Each row of this table is followed by its label. One hidden rule gives the labels. It looks at one to three of the table's principal directions, none of them among the few with the most spread.
  6  32  0  12  3  9  21  -29  31  8  21  -20  29  -2  -14  -3  19  9  -27  4  28  -13  0  -22  7  52  -31  25  -61  34  -23  -59 A
  29  23  5  8  11  25  34  -21  15  3  -12  -3  10  -4  -48  -10  -18  7  -14  -28  24  -17  -41  -29  -4  17  6  35  -62  32  4  -65 B
  28  -3  -11  -18  -1  17  10  -18  -57  4  -9  31  23  -10  -6  -37  7  -28  1  -4  27  -3  -9  7  -23  6  11  46  0  18  42  -12 B
  -50  -14  1  -25  -33  22  -41  50  -6  -54  48  -24  -18  -14  45  26  -18  -43  20  19  15  -5  30  24  -11  -3  1  -13  66  -74  15  25 D
  -18  2  3  -2  0  3  5  0  17  -10  -29  6  -3  17  -21  0  -30  10  -19  -10  -14  -1  -7  -12  41  3  2  26  -58  -5  -6  -22 C
  36  -7  20  -40  -16  32  8  7  -85  -35  28  35  7  -5  23  -49  0  -47  20  26  66  2  -1  0  -29  -5  -3  28  68  -4  49  -22 F
  1  8  -4  0  -8  -1  -9  -4  0  8  14  -8  6  -17  5  1  17  -3  -1  -2  0  3  2  2  -20  8  -3  -1  15  4  1  6 C
  -50  -22  7  7  4  -1  -20  45  51  -9  -19  -35  -44  -1  -23  52  -47  18  32  -33  -54  -2  -14  7  10  -39  40  -41  0  -46  -14  44 F
  -18  -13  -8  0  -16  -19  -48  39  3  -17  22  -12  -27  -8  38  27  -1  -11  2  21  -29  14  27  12  -26  -37  4  -50  73  -45  4  54 G
  9  19  5  6  0  -10  21  -21  -1  -15  -7  20  11  13  -16  -6  6  12  -34  7  23  -1  -8  -35  76  2  -31  8  -47  14  -17  -30 B
  -35  -32  -7  38  6  -24  -4  15  40  -4  -57  14  -61  37  -23  28  -74  21  -32  -27  -50  12  3  4  47  -31  37  0  -83  -22  2  3 A
  -62  -31  4  19  -20  3  -9  37  50  -31  -5  -20  -69  10  -4  48  -75  1  4  -18  -22  13  3  14  8  -14  30  -2  -25  -49  1  1 E
  7  -3  -2  -5  27  8  -10  -3  -47  27  -8  1  32  -14  -37  -22  32  2  8  -13  -6  -16  0  -20  16  -9  25  -6  -51  39  27  17 B
  30  9  -22  15  12  -22  41  -68  1  45  -59  46  29  29  -25  -40  2  14  -41  -11  -6  15  -9  3  8  41  -16  80  -88  60  -2  -46 F
  -8  -20  0  -21  -26  -1  -17  13  -40  -29  -2  35  -16  13  32  -18  -25  -37  -3  15  12  19  18  23  -8  -13  0  25  49  -37  31  12 D
  -2  -18  -11  17  4  -13  17  -11  19  13  -35  16  -23  18  -2  4  -30  12  -6  -8  -20  13  -4  19  -7  0  14  21  -25  3  -1  -4 E
  3  -27  -8  -28  12  -20  -20  18  -30  16  -42  26  6  13  32  -15  7  8  26  22  -57  14  16  32  -10  -38  15  -17  61  -17  2  71 C
  11  -5  7  17  8  -15  15  -18  -13  13  -22  24  -9  11  -17  -12  0  14  -13  -11  2  7  -6  -10  37  -9  4  -3  -31  22  1  -3 G
  -8  23  -16  -5  -9  23  -12  -11  -2  0  48  -32  42  -33  1  6  37  -37  8  -14  40  -26  4  9  -31  44  -14  16  9  -4  9  -9 C
  -40  -7  2  -6  -21  -4  -46  41  -11  -48  34  -9  -19  -3  16  30  -10  -32  -4  7  9  -3  24  -7  41  -31  -5  -39  34  -61  11  36 G
  30  19  -20  2  25  1  -20  -8  -39  22  25  -9  54  -25  -4  -12  68  -9  -8  9  13  -30  13  -17  2  1  -5  -30  -6  29  13  19 G
  -14  4  -1  7  -10  8  3  3  14  -16  22  -15  -8  -9  -6  21  -7  -14  6  -13  23  -8  -8  0  3  7  -4  -2  4  -17  -1  -6 E
  13  7  22  -11  10  44  0  37  -19  -35  44  -32  -5  -27  -27  15  -5  -16  34  -11  43  -33  -29  -32  -7  -25  22  -39  22  -12  20  -13 F
  -5  6  12  2  -13  15  15  -2  -3  -27  18  2  -12  -1  -14  4  -18  -14  -4  -9  41  -3  -13  -16  21  8  -7  15  -15  -6  8  -33 E
  44  -4  -3  -5  0  11  0  4  -43  -6  20  15  -3  -9  18  -20  6  -25  6  16  30  0  -1  3  -57  -13  8  -2  53  7  34  -8 D
  -26  -17  -14  29  3  -32  -9  6  49  24  -54  0  -40  5  -18  31  -33  42  -18  -26  -78  20  -8  6  17  -31  31  -14  -43  -5  -17  34 C
  -37  5  27  4  -22  21  -14  57  41  -59  58  -53  -51  -27  0  63  -28  3  25  -2  18  -9  -16  -27  18  -33  4  -68  48  -56  -19  6 F
  -37  10  11  11  -7  -20  12  -1  90  -8  -39  -12  -23  34  -8  32  -44  39  -20  -13  -44  10  -10  -2  55  8  -21  3  -39  -26  -62  -15 B
  8  6  17  -32  -8  18  2  18  -7  -31  -4  7  2  9  9  -13  -22  -7  5  14  6  -2  -9  -8  4  -9  -8  11  30  -22  -2  -17 D
  -1  -13  -2  31  7  -14  23  -9  20  14  -7  -1  -29  -3  -9  25  -3  18  14  -20  0  4  -15  11  10  -10  13  -25  0  4  -13  16 G
  -8  -15  -12  9  21  -9  -7  28  38  2  -41  -11  -25  11  -18  32  -39  27  6  -9  -59  -3  -14  -2  3  -42  32  -25  -19  -19  -10  25 D
  25  10  -4  10  26  -39  5  -32  4  51  -49  23  27  21  -12  -25  33  46  -29  8  -50  13  6  -14  29  -3  -13  -6  -45  51  -27  12 D
  -49  31  28  0  -12  5  -4  9  60  -32  34  -43  8  9  -15  35  0  7  -4  -12  20  -17  0  -28  77  27  -42  -24  -25  -29  -53  -21 F
  2  -25  2  -6  -12  5  -4  11  -6  10  -1  3  -28  -5  32  -7  -17  -10  29  0  -12  17  5  44  -76  -1  24  5  67  -13  16  19 G
  56  -11  1  -12  32  1  21  -24  -76  32  -26  44  30  14  -9  -61  28  3  4  21  12  1  3  -8  -13  -7  11  20  -19  62  34  -9 E
  -36  -3  -4  11  -15  -4  -19  23  35  -27  25  -25  -23  -1  16  42  -14  -10  1  -2  1  -4  12  9  15  -5  -6  -28  21  -47  -15  17 A
  -10  32  0  26  4  -35  24  -40  66  20  -28  -2  12  19  -35  20  8  42  -34  -20  -19  7  -19  -27  71  19  -41  4  -67  22  -60  -19 F
  -33  -31  -14  16  -7  -25  -5  3  25  26  -35  4  -36  -3  13  20  -15  27  11  -11  -60  26  6  37  -8  -14  28  -6  3  -9  -9  50 G
  -2  -34  11  -8  -6  12  -22  47  -29  -20  12  -2  -46  -10  22  7  -28  -14  33  7  -9  8  5  17  -46  -46  43  -36  69  -31  34  35 F
  -35  -3  -17  29  -1  -20  2  -12  41  10  -33  1  -19  11  -31  22  -28  26  -38  -18  -36  12  1  -12  43  4  7  22  -100  9  -10  -12 D
  -2  5  2  -4  -8  10  4  -8  -24  -5  39  -6  17  -19  14  -5  35  -14  11  11  39  -7  10  2  5  20  -16  -4  19  6  4  0 G
  -13  -12  -4  16  12  -7  24  -18  21  13  -38  12  -6  26  -10  -3  -21  18  -13  -10  -13  -1  2  13  35  18  6  26  -66  11  -12  -17 G
  -26  -5  4  -1  -6  -13  -13  6  13  0  -1  -5  -5  8  6  10  0  4  4  1  -16  8  12  5  19  -1  -7  -11  4  -14  -14  21 F
  9  -21  -21  19  24  -23  -15  -6  -18  45  -8  2  9  0  18  -6  36  8  7  10  -30  1  30  27  -29  -4  18  -27  4  24  8  45 F
  -12  -12  2  21  -3  -16  -6  25  43  -18  -18  -5  -54  18  -12  35  -55  17  -13  -7  -31  15  -10  -14  4  -39  15  -23  -10  -25  -8  0 G
  21  15  -34  46  20  -38  27  -76  32  88  -62  19  29  -1  -31  -21  35  52  -55  -29  -50  11  -6  4  4  43  1  45  -119  85  -21  -18 B
  -15  -22  -10  6  -17  -1  -27  27  -29  -9  42  -12  -25  -40  31  27  22  -23  34  -1  8  3  10  27  -28  -29  22  -50  87  -35  23  67 G
  22  -13  -8  -19  8  14  -4  12  -42  -5  7  10  8  -3  10  -15  1  -27  26  14  14  -4  2  12  -46  -14  15  6  42  -4  33  11 C
  -52  6  26  -31  -37  51  -37  71  -3  -85  96  -59  -20  -42  13  49  -14  -50  46  2  58  -25  -2  -15  3  -16  -1  -47  83  -82  13  12 C
  -7  -10  12  -5  7  -17  -2  13  0  -12  -35  23  -15  30  3  -5  -22  24  -18  16  -30  10  8  -13  59  -29  -2  -12  -21  -9  -14  8 C
  -20  7  44  -32  -27  18  1  34  11  -60  44  -14  -18  11  38  11  -15  -13  28  27  39  1  3  -2  26  -2  -36  -28  88  -55  -30  -8 G
  75  6  -17  10  8  -16  21  -48  -43  48  -29  47  15  -4  -8  -53  23  5  -30  3  0  21  -14  -5  -64  2  5  41  -6  69  31  -25 G
  -13  15  8  13  24  -29  18  -10  66  11  -43  -7  8  37  -11  20  0  58  -20  5  -46  -6  -2  -17  87  0  -28  -26  -55  5  -72  0 F
  16  22  6  3  -7  -22  42  -57  13  18  -19  33  25  29  5  -31  18  20  -31  15  19  20  1  -4  37  47  -54  48  -34  40  -36  -45 G
  48  36  -10  0  22  7  26  -45  -22  21  -5  13  58  -2  -40  -32  38  1  -26  -4  33  -20  -20  -38  16  26  -24  34  -63  58  3  -48 D
  -14  -6  -3  16  -21  18  4  11  39  -14  25  -26  -34  -13  23  25  -31  -12  4  -8  13  0  -1  27  -57  22  11  9  25  -25  1  -24 F
  -24  -9  -14  14  -9  -31  6  -24  37  25  -43  17  -12  24  -1  2  -22  19  -22  -7  -43  29  9  20  3  18  -6  39  -42  7  -17  1 B
  7  3  -7  -9  2  -3  -1  -15  0  21  -14  4  20  5  1  -17  6  -3  2  -2  -13  5  3  13  -32  18  -3  27  1  14  2  -2 C
  61  26  -9  -9  3  3  13  -36  -21  29  -11  20  36  -9  -8  -42  24  -7  -17  -4  11  2  -21  -7  -60  18  -11  39  14  42  14  -32 G
  -9  31  11  10  -2  -5  -2  -14  15  2  34  -22  24  -13  -13  9  43  11  -15  -3  22  -12  3  -30  47  22  -33  -24  -24  16  -29  -11 F
  32  6  -8  22  24  -1  18  -22  0  42  -13  -4  9  -17  -28  -9  22  29  -5  -14  -12  -6  -17  -13  -23  3  20  -3  -44  55  3  -12 F
  -28  11  -5  9  -15  -21  -14  -1  55  6  4  -23  -6  -2  7  32  1  11  -3  -11  -29  10  3  9  -2  9  -18  -14  19  -22  -36  20 D
  8  15  -3  28  12  -1  11  -10  29  12  10  -20  2  -10  -14  16  15  20  -15  -9  5  -15  -8  -15  12  11  -2  -21  -36  19  -19  -18 F
  -30  32  20  16  -36  8  16  10  89  -64  27  -28  -39  14  -12  52  -60  -1  -31  -15  34  -1  -26  -31  47  15  -41  5  -14  -51  -45  -66 D
  24  11  3  -19  15  27  13  -2  -34  -12  6  5  32  -4  -13  -22  12  -11  5  9  32  -23  -10  -19  14  5  -3  14  -17  15  14  -26 B
  -29  -16  -24  39  20  -60  -6  -33  44  60  -67  17  -2  42  -6  2  3  49  -44  -2  -81  25  35  16  44  12  -2  8  -100  34  -33  25 A
  26  8  0  9  4  -9  34  -37  10  16  -39  30  0  26  -30  -24  -24  14  -28  -10  2  16  -21  -16  2  14  -9  53  -59  38  -1  -52 A
  9  -50  -16  -36  4  12  -35  33  -91  14  9  16  3  -24  51  -26  23  -41  63  24  -14  6  30  60  -92  -32  48  -13  113  -19  64  86 E
  -5  9  17  0  21  -11  -14  16  28  14  -8  -23  11  8  2  9  21  34  6  3  -37  -13  7  -9  32  -12  -5  -56  5  -1  -41  27 B
  -13  -23  3  -45  -7  4  -16  15  -67  -15  2  28  21  5  45  -30  20  -26  31  35  6  6  31  31  14  -8  -5  6  63  -25  20  47 G
  -27  21  2  19  -10  -21  2  -10  62  1  6  -22  -4  4  -3  32  6  28  -20  -2  -15  7  1  -14  39  16  -32  -16  -24  -4  -50  -6 A
  -15  9  -25  24  11  -26  7  -27  70  47  -55  -12  5  6  -31  18  -10  45  -24  -27  -71  10  -13  4  -3  16  6  25  -77  25  -33  -1 D
  28  9  -10  21  20  -6  31  -32  -3  27  -17  11  14  -5  -27  -8  20  25  -15  -8  6  -5  -18  -18  20  6  1  8  -56  47  -5  -19 G
Which label does each new row get?
  -39  -29  -9  -27  -29  -2  -37  35  -12  -22  21  -5  -16  -8  65  15  -4  -34  39  22  -14  15  33  59  -43  -8  4  -11  112  -67  10  66 -> F
  -19  16  2  -9  7  -12  -1  -16  -4  -3  -6  8  40  20  -8  -8  27  5  -20  11  6  -9  17  -18  84  18  -37  6  -49  5  -24  -2 -> B
  -29  -5  4  -2  -10  19  -15  28  19  -21  36  -34  -14  -14  21  24  -9  -12  16  4  8  -11  13  14  -19  11  7  -17  23  -31  -2  3 -> F
  27  10  3  9  17  18  -10  7  -25  11  18  -16  7  -24  -40  -8  12  -2  -4  -15  11  -15  -14  -39  -27  -15  26  -17  -34  36  32  -17 -> G
  -36  5  0  -6  -23  16  -9  10  6  -26  43  -24  1  -21  12  22  7  -22  11  -1  31  -8  8  6  9  21  -12  1  16  -29  -1  2 -> E
  -12  -11  -29  15  14  7  -10  6  15  31  -17  -24  -2  -28  -20  17  -3  15  4  -21  -44  -8  -6  11  -40  -2  45  5  -46  15  16  18 -> C
  59  28  7  14  20  -10  21  -41  -36  25  -2  24  34  -4  -29  -36  48  14  -31  -3  30  -9  -15  -43  32  2  -18  -7  -36  63  1  -28 -> A
  3  11  -4  -4  8  13  -16  13  -11  -3  24  -22  18  -23  -14  9  22  -7  7  -4  7  -20  -3  -19  -1  -9  7  -24  -1  2  9  10 -> D
  -13  -43  4  -3  -12  17  3  23  -17  -5  -32  17  -57  -3  -8  -3  -65  -11  27  -29  -19  19  -17  31  -48  -28  63  26  12  -19  45  11 -> G
  7  -1  -10  3  -18  -17  4  -19  6  -2  -11  26  -8  21  22  -11  -16  -14  -23  9  4  21  10  18  -18  14  -20  34  15  -7  0  -16 -> D
  42  35  -3  -10  21  -10  32  -56  -28  25  -31  38  67  19  -29  -51  43  18  -40  12  17  -7  -9  -37  60  28  -41  46  -76  63  -14  -44 -> D
  -6  19  -13  17  15  -9  23  -42  24  31  -6  -9  39  0  -28  7  33  7  0  -26  12  -17  -10  2  32  40  -20  16  -52  26  -26  -7 -> G
  -58  -22  -6  24  -21  -8  -16  37  72  -25  -22  -22  -72  2  -3  59  -74  19  -11  -23  -53  14  -5  12  11  -26  32  -12  -23  -55  -13  13 -> D
  -32  15  25  -6  -19  32  0  26  25  -55  48  -35  -16  -3  -19  26  -31  -15  2  -2  46  -12  -8  -35  26  11  -15  -1  -22  -27  -5  -48 -> A
  0  44  -7  14  15  9  -14  -17  12  20  41  -44  56  -36  -36  13  66  3  -14  -22  20  -38  -4  -37  28  29  -18  -27  -52  31  -16  -8 -> D
  -31  -9  -10  28  -7  -29  -11  -3  28  4  -13  2  -23  9  0  27  -8  11  -21  -13  -24  10  13  7  42  -7  0  -16  -27  -15  -15  24 -> F
  -22  -33  -3  -12  -17  12  -50  43  -57  -7  67  -23  -17  -42  45  12  30  -48  57  11  18  3  34  39  -77  -20  31  -49  114  -35  47  75 -> E
  7  17  9  -18  16  16  -15  16  -11  0  24  -27  33  -16  -8  -1  34  2  18  8  3  -24  0  -22  3  -4  -4  -32  11  7  -6  10 -> D
  42  -5  18  -39  -4  23  -1  10  -77  -10  15  27  12  -14  23  -49  18  -21  22  27  28  4  -2  -1  -39  -16  7  5  71  11  37  1 -> A
  -4  12  26  -7  15  16  4  38  20  -42  19  -26  -9  3  -10  29  -9  22  11  15  10  -25  -14  -40  64  -32  -8  -59  2  -24  -31  -6 -> F
  8  16  9  -16  20  26  25  -17  3  13  -20  -6  36  6  -42  -22  -2  5  9  -22  9  -22  -24  -14  10  28  3  39  -61  30  -3  -40 -> E
  23  15  -7  16  12  -13  18  -35  21  40  -33  9  16  4  -13  -20  13  35  -32  -5  -26  5  -6  -7  -4  23  -4  23  -56  48  -18  -27 -> C
  3  23  21  17  7  37  18  16  42  -35  15  -34  -18  -5  -48  27  -42  1  -11  -36  34  -36  -39  -41  26  1  13  -10  -55  -10  -6  -65 -> A
  -20  -38  -30  -12  -15  9  -53  29  -77  -5  34  6  0  -36  48  -2  25  -63  30  5  9  -6  40  55  -51  -16  38  -14  79  -42  66  78 -> A
  7  -10  -10  -7  -24  -3  -1  -9  -5  8  2  13  -11  -9  38  -10  -3  -19  11  1  -1  20  4  44  -67  14  0  26  70  -14  10  13 -> F
  39  7  -17  -8  8  9  5  -18  -66  -1  22  25  39  -12  15  -32  45  -27  -10  26  46  -15  12  -4  -2  8  -13  12  10  23  31  -7 -> C
  6  26  2  25  38  -38  15  -42  43  53  -44  0  43  32  -25  -10  43  59  -38  -4  -42  -10  9  -23  81  25  -31  -17  -94  54  -63  -6 -> F
  45  -5  3  -6  23  20  31  -29  -65  22  7  23  32  -3  -14  -45  30  -22  23  -2  54  -14  -8  4  -25  19  8  26  -6  48  36  -21 -> G
  23  0  -10  12  -6  -4  -3  -11  -30  6  15  13  -1  -18  8  -10  19  -12  -13  3  18  4  3  -1  -19  -4  4  -2  14  14  22  1 -> C
  -5  -6  10  -27  -19  26  -13  32  -16  -46  23  -3  -16  1  9  3  -36  -40  20  5  28  -1  -5  2  -31  -14  4  11  54  -43  27  -9 -> D
  -40  -11  -6  -3  -17  -27  -9  4  28  -13  -15  9  -13  21  35  19  -11  8  -7  18  -27  18  24  25  43  1  -23  -1  17  -38  -31  30 -> F
  -4  5  -18  12  29  -21  -4  -17  14  50  -28  -11  29  -4  -32  3  33  38  -5  -6  -50  -1  1  -15  16  0  7  -10  -66  44  -16  24 -> C
  -24  13  40  -2  -30  3  8  26  40  -65  28  -10  -47  20  -6  31  -50  1  -5  4  33  13  -16  -36  52  -18  -32  -21  23  -45  -29  -34 -> B
  25  29  5  -11  12  17  13  -9  4  -14  17  -10  37  9  -12  -8  11  -14  -3  5  38  -26  -11  -22  8  20  -28  8  -6  6  -10  -40 -> D
  -38  -26  -7  37  -22  -8  -2  13  44  -13  -12  -4  -71  6  -4  34  -67  6  -23  -21  -20  23  2  13  -10  -6  30  14  -43  -22  10  -15 -> B
